128 stands for zero in the data rows.
Here are some rows, each followed by its group. Groups can overlap.
[090, 091, 090, 090, 090, 089, 088, 089, 090, 091, 091, 092, 093, 094,
 094, 096, 096, 097, 097, 096, 099, 098, 097, 099, 099, 100, 103, 104,
 107, 107, 111, 113] W
[088, 089, 088, 089, 090, 090, 089, 089, 090, 089, 090, 091, 093, 092,
 093, 094, 094, 094, 094, 095, 095, 096, 096, 096, 095, 096, 098, 100,
 103, 103, 107, 109] W
[089, 088, 089, 089, 090, 090, 091, 090, 089, 088, 090, 090, 091, 092,
 092, 092, 092, 092, 093, 093, 093, 092, 092, 091, 092, 091, 094, 094,
 099, 101, 102, 106] W
[132, 135, 138, 138, 142, 145, 149, 152, 155, 158, 160, 161, 163, 166,
 167, 167, 168, 166, 167, 165, 163, 161, 158, 157, 156, 153, 150, 146,
 141, 140, 138, 135] L
[156, 159, 160, 160, 160, 163, 163, 164, 166, 163, 166, 166, 165, 163,
 165, 165, 163, 164, 165, 165, 167, 168, 169, 171, 173, 172, 168, 167,
 163, 160, 158, 155] D
[152, 153, 156, 159, 161, 162, 164, 168, 171, 172, 171, 172, 172, 173,
 173, 175, 175, 175, 177, 178, 181, 181, 181, 182, 183, 181, 179, 175,
 173, 168, 165, 163] N
[130, 134, 137, 139, 144, 145, 150, 152, 155, 159, 160, 164, 163, 166,
 167, 168, 168, 169, 167, 166, 164, 161, 161, 158, 155, 154, 151, 148,
 145, 141, 137, 134] L
[160, 158, 159, 158, 159, 160, 157, 158, 159, 158, 158, 157, 155, 154,
 155, 152, 152, 153, 152, 153, 153, 153, 156, 156, 155, 155, 153, 153,
 150, 148, 145, 144] W
[121, 126, 131, 131, 134, 138, 141, 144, 149, 150, 154, 156, 159, 160,
 158, 160, 160, 161, 158, 156, 152, 149, 149, 145, 144, 140, 138, 136,
 132, 128, 126, 124] L
[126, 132, 133, 137, 140, 144, 147, 150, 155, 157, 158, 160, 161, 164,
 165, 166, 165, 165, 165, 163, 162, 159, 156, 155, 153, 149, 147, 144,
 140, 137, 135, 133] L
[090, 088, 089, 090, 088, 090, 089, 090, 089, 090, 090, 090, 091, 091,
 092, 091, 092, 093, 092, 092, 094, 093, 094, 093, 092, 093, 094, 098,
 098, 101, 105, 107] W
[144, 147, 150, 152, 155, 160, 161, 166, 167, 169, 171, 172, 173, 173,
 174, 176, 176, 178, 178, 180, 178, 180, 180, 179, 178, 176, 173, 169,
 167, 163, 159, 155] N
[158, 158, 159, 160, 160, 160, 161, 160, 162, 161, 158, 160, 160, 157,
 158, 155, 156, 157, 157, 157, 158, 159, 160, 161, 163, 161, 161, 157,
 155, 153, 151, 149] D
[087, 089, 089, 090, 088, 088, 089, 090, 087, 087, 086, 088, 085, 087,
 088, 086, 086, 086, 085, 085, 087, 084, 085, 081, 081, 079, 083, 086,
 087, 090, 094, 096] D
[097, 099, 096, 095, 094, 093, 091, 090, 090, 090, 092, 093, 094, 096,
 097, 097, 098, 099, 101, 101, 103, 102, 105, 103, 105, 108, 109, 111,
 115, 116, 119, 123] C
[087, 089, 091, 088, 090, 090, 089, 089, 087, 087, 085, 085, 085, 086,
 085, 085, 085, 083, 083, 084, 082, 081, 078, 079, 077, 076, 078, 081,
 084, 087, 088, 092] D
[161, 160, 159, 156, 153, 152, 149, 147, 147, 145, 141, 140, 137, 137,
 134, 133, 133, 131, 129, 130, 129, 129, 129, 128, 129, 130, 129, 129,
 131, 129, 130, 128] K
[158, 158, 158, 160, 160, 160, 161, 161, 163, 163, 161, 160, 161, 159,
 158, 157, 157, 157, 159, 158, 158, 160, 164, 162, 163, 163, 160, 158,
 158, 156, 153, 150] D
[154, 156, 159, 159, 161, 161, 165, 166, 169, 170, 171, 171, 170, 172,
 172, 170, 172, 174, 174, 176, 178, 179, 179, 181, 179, 181, 176, 175,
 173, 168, 165, 162] N
[156, 153, 151, 148, 145, 145, 141, 140, 137, 133, 132, 130, 126, 125,
 125, 122, 119, 119, 118, 116, 115, 115, 115, 114, 116, 115, 118, 119,
 119, 121, 123, 123] S
[133, 132, 130, 128, 122, 123, 121, 119, 115, 112, 111, 110, 108, 108,
 105, 105, 105, 104, 104, 105, 106, 105, 106, 107, 108, 109, 111, 114,
 115, 117, 118, 121] S
[115, 112, 110, 108, 106, 104, 102, 101, 099, 097, 096, 096, 098, 097,
 099, 098, 099, 101, 101, 102, 102, 105, 104, 106, 106, 107, 110, 112,
 114, 116, 118, 121] K
[132, 131, 129, 125, 122, 121, 118, 116, 115, 112, 112, 110, 107, 107,
 105, 104, 104, 104, 104, 104, 104, 105, 106, 108, 109, 107, 112, 116,
 116, 117, 120, 122] S
[120, 124, 126, 131, 133, 138, 139, 143, 148, 151, 152, 154, 155, 157,
 158, 159, 158, 158, 157, 153, 151, 148, 145, 144, 142, 138, 136, 132,
 130, 127, 125, 122] L
[122, 119, 117, 116, 111, 110, 109, 106, 104, 102, 102, 100, 100, 101,
 100, 100, 100, 101, 103, 103, 102, 104, 104, 105, 106, 106, 110, 112,
 114, 118, 118, 121] S
[160, 159, 158, 158, 159, 158, 158, 159, 156, 158, 156, 156, 154, 153,
 151, 151, 149, 150, 149, 150, 150, 152, 151, 153, 152, 153, 151, 150,
 148, 146, 144, 143] W
[158, 158, 159, 160, 160, 159, 161, 160, 161, 160, 161, 161, 161, 158,
 158, 157, 158, 156, 157, 159, 158, 161, 160, 162, 163, 162, 160, 158,
 154, 154, 151, 148] D
[101, 101, 101, 099, 095, 095, 093, 091, 092, 091, 092, 093, 094, 096,
 097, 097, 098, 100, 100, 101, 103, 104, 103, 106, 105, 107, 110, 110,
 115, 117, 118, 120] C
[143, 145, 150, 153, 154, 158, 161, 163, 167, 168, 170, 172, 172, 175,
 174, 175, 178, 176, 178, 178, 177, 179, 177, 175, 177, 175, 172, 168,
 162, 158, 158, 153] N
[130, 131, 136, 139, 141, 145, 147, 152, 155, 158, 159, 163, 163, 164,
 165, 166, 167, 167, 165, 163, 161, 160, 158, 156, 154, 151, 148, 144,
 141, 138, 135, 134] L
[089, 090, 088, 089, 090, 088, 089, 089, 088, 087, 090, 088, 088, 089,
 088, 088, 087, 087, 087, 086, 087, 086, 087, 084, 084, 084, 086, 089,
 090, 092, 095, 097] D
[150, 154, 156, 159, 160, 162, 166, 167, 168, 172, 172, 173, 171, 173,
 174, 174, 175, 176, 176, 178, 180, 180, 181, 182, 182, 183, 179, 175,
 172, 169, 166, 161] N
[134, 136, 140, 142, 145, 149, 153, 155, 157, 162, 163, 164, 166, 166,
 169, 170, 171, 171, 170, 168, 168, 165, 163, 162, 159, 158, 154, 151,
 148, 145, 142, 139] L
[158, 158, 159, 160, 160, 161, 162, 162, 164, 166, 163, 162, 161, 161,
 161, 161, 159, 159, 161, 162, 162, 164, 166, 167, 166, 167, 164, 162,
 159, 159, 153, 151] D
[155, 156, 158, 159, 162, 163, 166, 167, 168, 168, 170, 169, 171, 170,
 171, 171, 171, 171, 173, 175, 177, 178, 178, 179, 182, 181, 178, 175,
 170, 167, 164, 162] N
[120, 116, 113, 112, 110, 108, 106, 104, 103, 101, 100, 099, 099, 098,
 100, 099, 100, 101, 102, 103, 103, 104, 105, 105, 107, 108, 111, 113,
 115, 116, 118, 122] K
[161, 159, 157, 157, 155, 153, 154, 151, 150, 148, 147, 147, 144, 143,
 140, 139, 139, 137, 137, 136, 133, 136, 133, 136, 136, 137, 135, 135,
 134, 135, 133, 132] C
[090, 091, 090, 089, 091, 090, 089, 090, 088, 090, 090, 091, 094, 093,
 095, 096, 097, 096, 097, 097, 099, 099, 100, 100, 100, 101, 103, 105,
 108, 109, 111, 114] W
[125, 129, 134, 137, 139, 143, 146, 149, 153, 154, 158, 161, 161, 163,
 164, 166, 165, 165, 164, 161, 159, 158, 155, 153, 150, 149, 144, 142,
 137, 136, 132, 130] L
[089, 089, 089, 089, 091, 089, 090, 090, 090, 089, 090, 089, 091, 091,
 092, 093, 092, 092, 092, 092, 094, 091, 091, 092, 092, 091, 094, 095,
 097, 100, 100, 104] W
[161, 158, 158, 155, 153, 153, 152, 150, 148, 147, 144, 143, 142, 141,
 138, 137, 135, 134, 134, 134, 134, 131, 133, 131, 133, 132, 133, 132,
 132, 130, 131, 131] C
[098, 098, 097, 097, 094, 092, 094, 091, 091, 090, 091, 094, 094, 095,
 096, 097, 098, 098, 100, 101, 102, 102, 104, 105, 106, 106, 108, 112,
 114, 117, 119, 121] C
[156, 157, 157, 160, 162, 163, 164, 165, 168, 169, 168, 168, 170, 170,
 169, 170, 170, 169, 172, 173, 174, 176, 175, 178, 178, 179, 175, 174,
 169, 166, 163, 159] D
[119, 115, 113, 113, 111, 109, 105, 104, 103, 103, 099, 100, 099, 098,
 098, 100, 099, 100, 101, 103, 103, 104, 104, 105, 107, 107, 110, 114,
 115, 117, 119, 122] K
[158, 157, 154, 153, 151, 148, 144, 143, 142, 139, 138, 136, 133, 130,
 130, 127, 125, 123, 124, 122, 122, 120, 121, 120, 120, 120, 120, 122,
 123, 124, 124, 128] K
[120, 116, 114, 112, 111, 109, 107, 104, 103, 100, 102, 099, 100, 098,
 099, 098, 101, 101, 099, 102, 102, 103, 105, 105, 106, 106, 110, 112,
 114, 116, 120, 121] K
[157, 158, 161, 161, 162, 162, 163, 166, 165, 165, 166, 164, 165, 165,
 163, 164, 164, 165, 165, 166, 168, 170, 170, 172, 173, 170, 169, 167,
 164, 162, 158, 156] D
[125, 127, 128, 133, 138, 141, 143, 147, 150, 153, 156, 156, 159, 160,
 163, 163, 163, 162, 161, 159, 156, 153, 151, 148, 147, 143, 141, 136,
 135, 132, 129, 126] L
[128, 125, 122, 120, 119, 118, 113, 112, 110, 109, 107, 105, 104, 103,
 103, 102, 102, 102, 103, 103, 104, 105, 105, 105, 107, 109, 111, 113,
 114, 117, 120, 122] S
[151, 153, 157, 159, 160, 164, 165, 168, 169, 172, 172, 173, 172, 173,
 174, 173, 175, 174, 178, 180, 179, 181, 183, 183, 183, 183, 178, 176,
 174, 167, 165, 161] N
[160, 160, 161, 158, 158, 159, 158, 158, 158, 157, 158, 155, 155, 154,
 152, 151, 150, 151, 149, 149, 150, 152, 153, 154, 154, 153, 152, 152,
 148, 148, 146, 142] W
[095, 095, 095, 093, 093, 091, 091, 090, 089, 089, 091, 091, 094, 096,
 095, 098, 099, 098, 100, 100, 102, 104, 103, 103, 105, 106, 108, 110,
 114, 115, 117, 119] C
[151, 154, 156, 158, 160, 161, 165, 166, 169, 172, 170, 171, 172, 172,
 174, 172, 173, 174, 176, 178, 178, 181, 181, 182, 183, 182, 179, 176,
 172, 169, 166, 161] N
[155, 156, 158, 159, 161, 163, 167, 166, 168, 170, 172, 172, 170, 171,
 171, 170, 172, 173, 173, 176, 177, 178, 178, 180, 180, 182, 179, 174,
 171, 168, 165, 161] N
[155, 158, 159, 161, 161, 164, 164, 167, 167, 168, 167, 167, 168, 167,
 168, 167, 167, 168, 169, 170, 173, 173, 174, 176, 176, 175, 173, 170,
 168, 165, 160, 158] D
[114, 110, 109, 106, 103, 102, 101, 100, 099, 097, 097, 097, 097, 097,
 098, 098, 099, 100, 102, 103, 102, 103, 103, 103, 105, 105, 108, 112,
 114, 118, 119, 120] K
[155, 153, 151, 147, 144, 143, 141, 137, 135, 132, 131, 128, 127, 125,
 121, 120, 119, 118, 117, 114, 115, 112, 114, 114, 113, 115, 116, 118,
 118, 121, 122, 124] S
[130, 129, 125, 124, 121, 119, 117, 115, 112, 111, 109, 107, 105, 105,
 104, 103, 104, 104, 103, 103, 104, 106, 105, 106, 107, 108, 110, 112,
 113, 118, 121, 123] S
[160, 160, 159, 157, 157, 155, 153, 152, 152, 150, 151, 146, 145, 145,
 141, 142, 140, 139, 138, 138, 138, 139, 140, 139, 139, 140, 138, 137,
 138, 137, 136, 135] C
[146, 148, 152, 156, 158, 160, 162, 164, 168, 169, 171, 172, 174, 175,
 175, 175, 177, 177, 179, 180, 180, 180, 181, 181, 179, 179, 176, 172,
 168, 163, 161, 158] N
[097, 094, 094, 094, 091, 091, 091, 090, 089, 090, 092, 093, 093, 096,
 098, 097, 098, 098, 100, 102, 102, 102, 103, 104, 105, 107, 107, 111,
 112, 115, 117, 120] C
[129, 133, 135, 139, 142, 146, 148, 152, 155, 159, 162, 162, 164, 166,
 167, 167, 168, 167, 166, 165, 163, 161, 159, 156, 156, 153, 149, 146,
 142, 139, 136, 132] L
[117, 116, 115, 110, 107, 106, 105, 104, 101, 099, 099, 100, 099, 098,
 098, 100, 100, 100, 101, 102, 102, 105, 104, 105, 107, 109, 110, 113,
 115, 118, 117, 121] K
[130, 131, 136, 138, 143, 146, 150, 153, 155, 158, 160, 162, 164, 164,
 168, 166, 167, 168, 166, 163, 163, 160, 158, 157, 155, 151, 151, 144,
 142, 140, 135, 134] L
[089, 088, 090, 089, 090, 090, 090, 089, 090, 085, 087, 088, 087, 087,
 088, 088, 087, 087, 087, 086, 086, 085, 085, 084, 081, 082, 085, 085,
 088, 091, 094, 097] D
[160, 158, 156, 153, 152, 148, 146, 145, 143, 139, 138, 137, 133, 131,
 129, 127, 126, 126, 124, 123, 122, 122, 123, 121, 121, 121, 122, 122,
 124, 124, 126, 126] K
[089, 089, 089, 090, 090, 089, 090, 089, 088, 089, 091, 093, 093, 094,
 094, 095, 095, 096, 098, 096, 097, 098, 097, 099, 098, 099, 102, 102,
 107, 108, 109, 113] W
[130, 135, 137, 140, 144, 145, 151, 154, 156, 159, 160, 163, 163, 167,
 166, 168, 169, 168, 168, 166, 163, 161, 161, 159, 157, 156, 150, 149,
 145, 143, 140, 134] L
[087, 088, 090, 089, 090, 091, 089, 090, 088, 090, 090, 091, 089, 092,
 091, 092, 092, 092, 092, 092, 092, 093, 092, 089, 091, 090, 093, 095,
 098, 098, 102, 102] W
[151, 151, 155, 157, 160, 162, 164, 167, 169, 172, 172, 172, 173, 175,
 175, 176, 176, 177, 178, 181, 181, 181, 181, 182, 184, 184, 179, 175,
 172, 168, 165, 160] N
[090, 087, 089, 090, 090, 088, 088, 088, 089, 087, 090, 091, 090, 092,
 093, 092, 092, 093, 092, 094, 094, 093, 093, 093, 092, 092, 095, 097,
 100, 101, 104, 107] W
[107, 106, 102, 102, 101, 098, 096, 096, 093, 094, 093, 094, 094, 096,
 098, 097, 098, 100, 100, 103, 101, 103, 104, 105, 105, 107, 109, 112,
 115, 117, 118, 121] K
[123, 128, 132, 135, 137, 140, 145, 148, 152, 153, 155, 157, 160, 162,
 162, 163, 163, 163, 162, 159, 158, 154, 151, 149, 147, 144, 140, 137,
 138, 133, 128, 126] L
[127, 124, 123, 121, 119, 116, 115, 112, 109, 107, 107, 104, 103, 103,
 102, 102, 102, 102, 104, 105, 105, 104, 105, 107, 108, 108, 110, 112,
 115, 118, 119, 120] S
[154, 156, 157, 159, 161, 163, 166, 167, 169, 170, 171, 171, 170, 172,
 170, 171, 171, 173, 173, 174, 177, 179, 180, 180, 181, 181, 177, 175,
 171, 168, 164, 160] N
[088, 089, 087, 090, 090, 089, 090, 090, 088, 087, 088, 089, 090, 089,
 087, 088, 091, 087, 088, 089, 088, 087, 087, 085, 085, 083, 088, 090,
 091, 095, 096, 099] D
[147, 150, 152, 155, 159, 162, 163, 167, 170, 172, 173, 172, 173, 174,
 176, 176, 177, 178, 179, 180, 181, 181, 181, 182, 182, 182, 177, 173,
 171, 166, 162, 160] N
[091, 092, 091, 089, 088, 090, 090, 089, 089, 089, 092, 092, 092, 095,
 095, 095, 096, 096, 098, 099, 099, 099, 100, 099, 100, 100, 101, 105,
 105, 108, 110, 113] W
[159, 156, 155, 152, 148, 148, 145, 144, 140, 140, 139, 135, 133, 130,
 129, 127, 125, 124, 124, 122, 121, 120, 121, 120, 119, 120, 122, 122,
 123, 124, 125, 124] K
[144, 146, 148, 152, 156, 155, 163, 162, 165, 168, 168, 171, 172, 173,
 173, 176, 177, 177, 177, 178, 177, 178, 176, 175, 174, 174, 172, 167,
 164, 160, 155, 154] N
[090, 088, 088, 089, 088, 089, 088, 090, 089, 089, 091, 090, 091, 091,
 090, 091, 092, 093, 092, 093, 092, 092, 091, 092, 092, 092, 094, 095,
 098, 101, 104, 105] W
[108, 106, 103, 101, 100, 099, 098, 097, 095, 092, 093, 094, 094, 097,
 097, 099, 098, 100, 099, 101, 103, 103, 103, 105, 106, 108, 110, 113,
 115, 117, 119, 120] K
[157, 156, 152, 151, 148, 144, 143, 140, 138, 134, 132, 131, 127, 127,
 124, 123, 121, 120, 117, 118, 116, 113, 116, 116, 117, 115, 117, 119,
 121, 122, 122, 125] S
[157, 155, 156, 152, 149, 148, 145, 145, 141, 139, 138, 134, 130, 131,
 127, 128, 125, 124, 124, 122, 120, 121, 119, 119, 118, 120, 122, 123,
 124, 123, 126, 126] S
[090, 090, 089, 091, 091, 088, 090, 088, 090, 089, 090, 090, 093, 093,
 095, 094, 096, 095, 096, 096, 096, 098, 097, 097, 096, 098, 099, 103,
 104, 106, 110, 110] W
[161, 158, 156, 155, 155, 151, 149, 148, 148, 146, 143, 142, 139, 137,
 136, 134, 133, 132, 130, 130, 129, 128, 129, 128, 129, 129, 131, 131,
 129, 129, 130, 127] K
[157, 157, 160, 159, 161, 164, 163, 165, 164, 166, 167, 165, 167, 166,
 164, 166, 165, 166, 165, 166, 168, 171, 171, 173, 173, 174, 171, 168,
 164, 161, 159, 156] D
[159, 158, 154, 153, 152, 148, 146, 146, 144, 140, 138, 136, 134, 134,
 130, 130, 128, 127, 125, 125, 125, 122, 123, 122, 122, 124, 123, 125,
 123, 128, 126, 127] K
[091, 089, 089, 088, 089, 089, 091, 089, 088, 088, 087, 085, 086, 085,
 085, 086, 085, 084, 085, 083, 083, 083, 081, 080, 080, 079, 081, 083,
 086, 088, 090, 095] D
[118, 121, 125, 129, 130, 133, 137, 141, 144, 146, 149, 152, 153, 156,
 155, 157, 156, 154, 153, 151, 148, 146, 144, 140, 138, 136, 133, 128,
 128, 126, 122, 120] L
Which 5 groups are nearest to each row below, nearest first, going by the distance to the group's nearest row?
[119, 122, 125, 128, 133, 135, 138, 142, 144, 147, 150, 151, 155, 156,
 157, 158, 157, 156, 153, 152, 150, 147, 143, 143, 141, 138, 133, 131,
 130, 123, 122, 121] ~ L C W K D
[118, 121, 124, 127, 130, 133, 137, 141, 143, 146, 148, 152, 153, 154,
 155, 156, 156, 155, 153, 150, 147, 147, 144, 139, 137, 135, 132, 128,
 128, 125, 123, 120] ~ L C K W S
[107, 105, 103, 102, 099, 099, 098, 094, 093, 094, 094, 092, 096, 095,
 097, 099, 099, 099, 100, 101, 104, 103, 105, 106, 105, 106, 109, 112,
 114, 117, 119, 120] ~ K C W S D
Which 3 other groups have their centres nearest to the centre of group C, nearest first?
K S W
Which 5 groups are nearest to each row below, nearest first, going by the average distance to the group's rows?
[161, 155, 155, 152, 149, 148, 145, 144, 141, 139, 136, 133, 133, 130,
 129, 127, 124, 124, 121, 120, 120, 120, 119, 119, 119, 119, 122, 121,
 122, 122, 123, 125] ~ S K C L W
[159, 157, 155, 154, 152, 149, 147, 146, 144, 142, 139, 138, 135, 134,
 131, 130, 129, 126, 126, 126, 126, 125, 123, 124, 124, 124, 125, 125,
 126, 127, 129, 127] ~ S K L C D
[118, 120, 122, 127, 131, 135, 137, 140, 144, 145, 148, 151, 152, 154,
 155, 155, 156, 155, 152, 150, 147, 146, 143, 140, 137, 134, 131, 129,
 128, 123, 121, 120] ~ L S K N C
Which 5 groups are nearest to each row below, nearest first, going by the distance to the centre of the group?
[158, 157, 154, 152, 149, 143, 144, 141, 139, 137, 134, 132, 129, 128,
 127, 124, 123, 122, 119, 118, 118, 118, 117, 118, 117, 118, 118, 120,
 121, 123, 123, 125] ~ S D K C W
[160, 158, 156, 154, 151, 150, 148, 146, 145, 143, 140, 139, 138, 134,
 133, 130, 130, 131, 127, 128, 126, 126, 126, 124, 126, 126, 126, 126,
 126, 127, 129, 127] ~ D S K C L
[159, 155, 153, 150, 148, 145, 143, 142, 139, 137, 137, 132, 130, 127,
 127, 124, 122, 120, 121, 119, 118, 118, 116, 117, 118, 118, 117, 120,
 120, 123, 125, 124] ~ S D K C W
[159, 156, 154, 150, 148, 146, 144, 140, 139, 136, 133, 132, 130, 128,
 126, 124, 123, 121, 118, 118, 117, 118, 117, 117, 118, 120, 118, 121,
 121, 123, 123, 126] ~ S D K C W
[087, 088, 089, 090, 088, 092, 088, 089, 089, 088, 089, 090, 088, 090,
 090, 089, 090, 089, 090, 089, 089, 089, 088, 089, 086, 086, 088, 090,
 091, 094, 097, 099] ~ W C K S D
[161, 158, 155, 156, 155, 152, 151, 148, 146, 146, 143, 141, 139, 136,
 135, 134, 133, 132, 129, 130, 128, 128, 129, 128, 128, 129, 128, 128,
 128, 129, 129, 130] ~ D S K L C
[161, 159, 158, 154, 154, 153, 152, 151, 149, 145, 143, 143, 141, 138,
 138, 136, 135, 133, 133, 132, 131, 131, 132, 130, 130, 131, 132, 131,
 130, 130, 129, 130] ~ D L S K C
Which 4 groups are nearest to each row below, nearest first, going by the distance to the centre of the group?
[161, 160, 157, 154, 154, 150, 149, 148, 146, 145, 143, 141, 139, 137,
 135, 134, 132, 131, 130, 129, 130, 129, 128, 128, 129, 129, 130, 130,
 129, 129, 129, 129] ~ D S K L
[158, 154, 153, 150, 149, 144, 143, 142, 139, 137, 135, 132, 130, 128,
 127, 125, 124, 121, 121, 119, 118, 118, 118, 118, 117, 116, 118, 120,
 122, 122, 124, 124] ~ S D K C
Which 3 other groups have their centres nearest to the centre of group S, nearest first?
K C W
Which 4 groups are nearest to each row below, nearest first, going by the distance to the group's nearest row?
[089, 091, 089, 088, 089, 090, 089, 089, 090, 090, 092, 091, 093, 094,
 095, 095, 095, 096, 097, 097, 097, 098, 098, 098, 096, 098, 100, 102,
 105, 106, 110, 112] ~ W C K D
[130, 133, 138, 140, 145, 148, 150, 154, 157, 159, 163, 164, 166, 166,
 168, 169, 169, 169, 168, 166, 165, 163, 161, 160, 157, 156, 153, 148,
 146, 142, 138, 135] ~ L D W N
[156, 157, 160, 160, 162, 162, 165, 163, 166, 166, 166, 166, 165, 165,
 165, 165, 165, 166, 166, 167, 169, 167, 173, 171, 173, 173, 171, 167,
 165, 162, 159, 156] ~ D N W L
[157, 159, 159, 160, 160, 162, 164, 166, 166, 166, 167, 167, 165, 165,
 165, 166, 165, 165, 166, 167, 168, 170, 173, 174, 174, 174, 172, 167,
 166, 164, 159, 156] ~ D N W L
[120, 125, 126, 129, 132, 137, 139, 142, 146, 149, 150, 153, 156, 157,
 159, 159, 158, 158, 158, 154, 151, 148, 145, 143, 141, 138, 135, 132,
 129, 126, 125, 120] ~ L C W K
[117, 122, 124, 129, 130, 135, 140, 143, 143, 147, 150, 152, 154, 156,
 157, 159, 157, 158, 155, 152, 149, 147, 144, 141, 140, 135, 133, 130,
 127, 126, 123, 120] ~ L C W K
[156, 157, 159, 159, 161, 161, 163, 165, 166, 167, 166, 166, 167, 165,
 165, 166, 164, 165, 166, 167, 169, 170, 172, 172, 173, 174, 171, 169,
 164, 162, 160, 157] ~ D N W L
[161, 156, 155, 152, 153, 148, 147, 146, 143, 139, 138, 136, 135, 131,
 130, 128, 126, 126, 124, 123, 122, 122, 121, 121, 120, 122, 123, 124,
 124, 124, 126, 126] ~ K S C L
[155, 158, 158, 160, 162, 161, 164, 164, 166, 166, 167, 165, 167, 164,
 166, 165, 164, 165, 167, 167, 169, 171, 172, 174, 173, 174, 172, 168,
 165, 162, 159, 158] ~ D N W L
Which 3 other groups have their centres nearest to the centre of group N, nearest first?
L D K
Which 4 groups are nearest to each row below, nearest first, going by the average distance to the group's rows?
[112, 109, 107, 107, 103, 103, 099, 097, 096, 098, 095, 095, 096, 097,
 097, 098, 099, 100, 100, 102, 103, 104, 104, 104, 106, 108, 113, 112,
 115, 117, 117, 120] ~ K S C W
[158, 157, 154, 153, 151, 147, 144, 143, 140, 138, 137, 134, 132, 130,
 128, 126, 125, 123, 121, 122, 119, 119, 119, 121, 120, 119, 120, 122,
 123, 123, 126, 125] ~ S K C L
Which 3 other groups have their centres nearest to the centre of group D, nearest first?
K C S
Group N spreads out most along one direction. Which 3 other groups' directions of most spread are closest to that one, closest first?
L W D
Group L spreads out most along one direction. Which 3 other groups' directions of most spread are closest to that one, closest first?
D W C
